Some points, one per row:
1 3 6 -14 -10 13 -5 -4 1 -6 6 -6 5
7 8 -4 -40 -42 28 -25 -20 -2 -65 -4 -39 10
8 12 4 -52 -48 41 -28 -27 -6 -66 4 -45 17
3 2 11 31 36 -14 25 27 13 61 21 26 9
-3 -10 1 29 30 -20 19 19 5 40 5 24 -5
0 -4 8 25 29 -12 19 20 6 46 12 16 5
1 11 1 -30 -30 26 -18 -27 -5 -30 0 -26 2
2 10 18 6 18 9 13 13 8 42 25 6 10
-2 12 10 -9 0 15 0 -7 0 26 15 -1 3
0 6 15 -6 2 15 4 -3 1 26 19 1 9
1 7 -5 -32 -32 20 -21 -26 -14 -41 -7 -22 -2
3 8 18 5 17 16 15 14 5 52 31 7 14
6 13 25 3 18 20 18 12 11 63 41 8 20
20 11 4 -52 -51 39 -26 -14 7 -84 9 -56 33
0 -20 -28 16 -8 -35 -7 -3 -1 -69 -43 -11 -13
-1 1 8 -8 -2 10 -1 -6 3 13 10 0 2
22 -30 -40 35 -6 -58 1 33 7 -127 -51 -22 12
-3 2 3 -16 -14 13 -9 -16 -4 -3 0 -3 -3
-1 11 16 1 12 15 9 6 1 44 24 14 8
-21 -36 -55 21 -14 -67 -22 -22 -17 -96 -92 16 -58
4 10 18 1 13 17 12 15 8 45 30 1 15
13 15 32 13 32 20 28 30 15 79 54 12 33
-4 3 10 0 8 11 5 2 -1 33 14 6 3
6 13 18 -3 8 17 10 10 7 38 29 -1 17
2 13 18 1 17 13 12 13 5 52 29 5 11
-37 -47 -75 28 -18 -89 -33 -44 -35 -113 -127 30 -94
10 more points follow, each with its number after it:
-6 -12 -6 43 36 -33 21 23 2 44 -8 38 -15 0
11 10 28 17 34 10 27 33 17 69 46 16 29 1
-2 6 -3 -27 -26 18 -19 -25 -9 -32 -9 -17 -5 2
7 6 19 23 34 1 28 33 9 70 37 20 20 3
18 20 8 -61 -57 51 -30 -22 -2 -82 14 -63 31 4
-4 -8 4 35 36 -22 22 25 7 53 6 30 -5 5
-2 8 9 -13 -5 17 -4 -10 2 10 10 4 2 6
5 7 -2 -37 -39 29 -23 -22 -9 -57 -4 -33 10 7
-5 -10 -6 36 33 -29 18 19 3 32 -7 36 -13 8
12 13 27 -7 9 29 13 14 10 38 43 -13 32 9
Which three of these numbered points are nearest to each point below, ignoring the 3 directions in which the first points spread most? Their numbers follow each, nearest first.
-2 2 3 -10 -8 13 -5 -5 -7 0 2 -4 1 > 7 3 0
7 2 18 25 35 -1 27 28 7 65 34 17 17 > 7 9 3
3 6 5 -11 -6 15 -3 -5 0 1 7 -2 4 > 8 0 1
0 6 15 -5 6 15 4 -2 0 31 21 -1 6 > 9 2 4
-1 5 10 -1 7 7 6 3 -2 31 16 9 3 > 3 7 0
-8 -13 -12 40 32 -38 17 14 -1 28 -15 34 -19 > 2 4 3
-3 11 7 -5 3 10 2 -3 -4 25 12 -1 0 > 4 2 9
-26 -38 -63 23 -17 -72 -26 -26 -20 -102 -103 14 -67 > 5 2 0
-4 8 6 -6 1 9 0 -5 1 18 8 3 0 > 2 5 4
-10 -29 -44 18 -11 -53 -16 -15 -13 -89 -70 4 -36 > 2 9 4
4 7 0 -41 -39 30 -24 -24 -4 -46 -1 -34 7 > 5 2 9
-2 -5 2 28 29 -18 18 21 8 42 6 22 -1 > 5 2 0
-19 -32 -59 24 -15 -68 -22 -24 -15 -97 -91 8 -54 > 2 4 5
0 7 2 -32 -29 23 -19 -20 -5 -27 0 -21 1 > 5 0 2
0 10 6 -25 -18 24 -11 -14 -6 -6 6 -14 -1 > 4 2 5
4 12 25 5 24 18 20 17 6 73 42 10 16 > 4 2 9
0 -22 -34 20 -8 -45 -8 -2 0 -79 -50 -6 -18 > 2 9 5
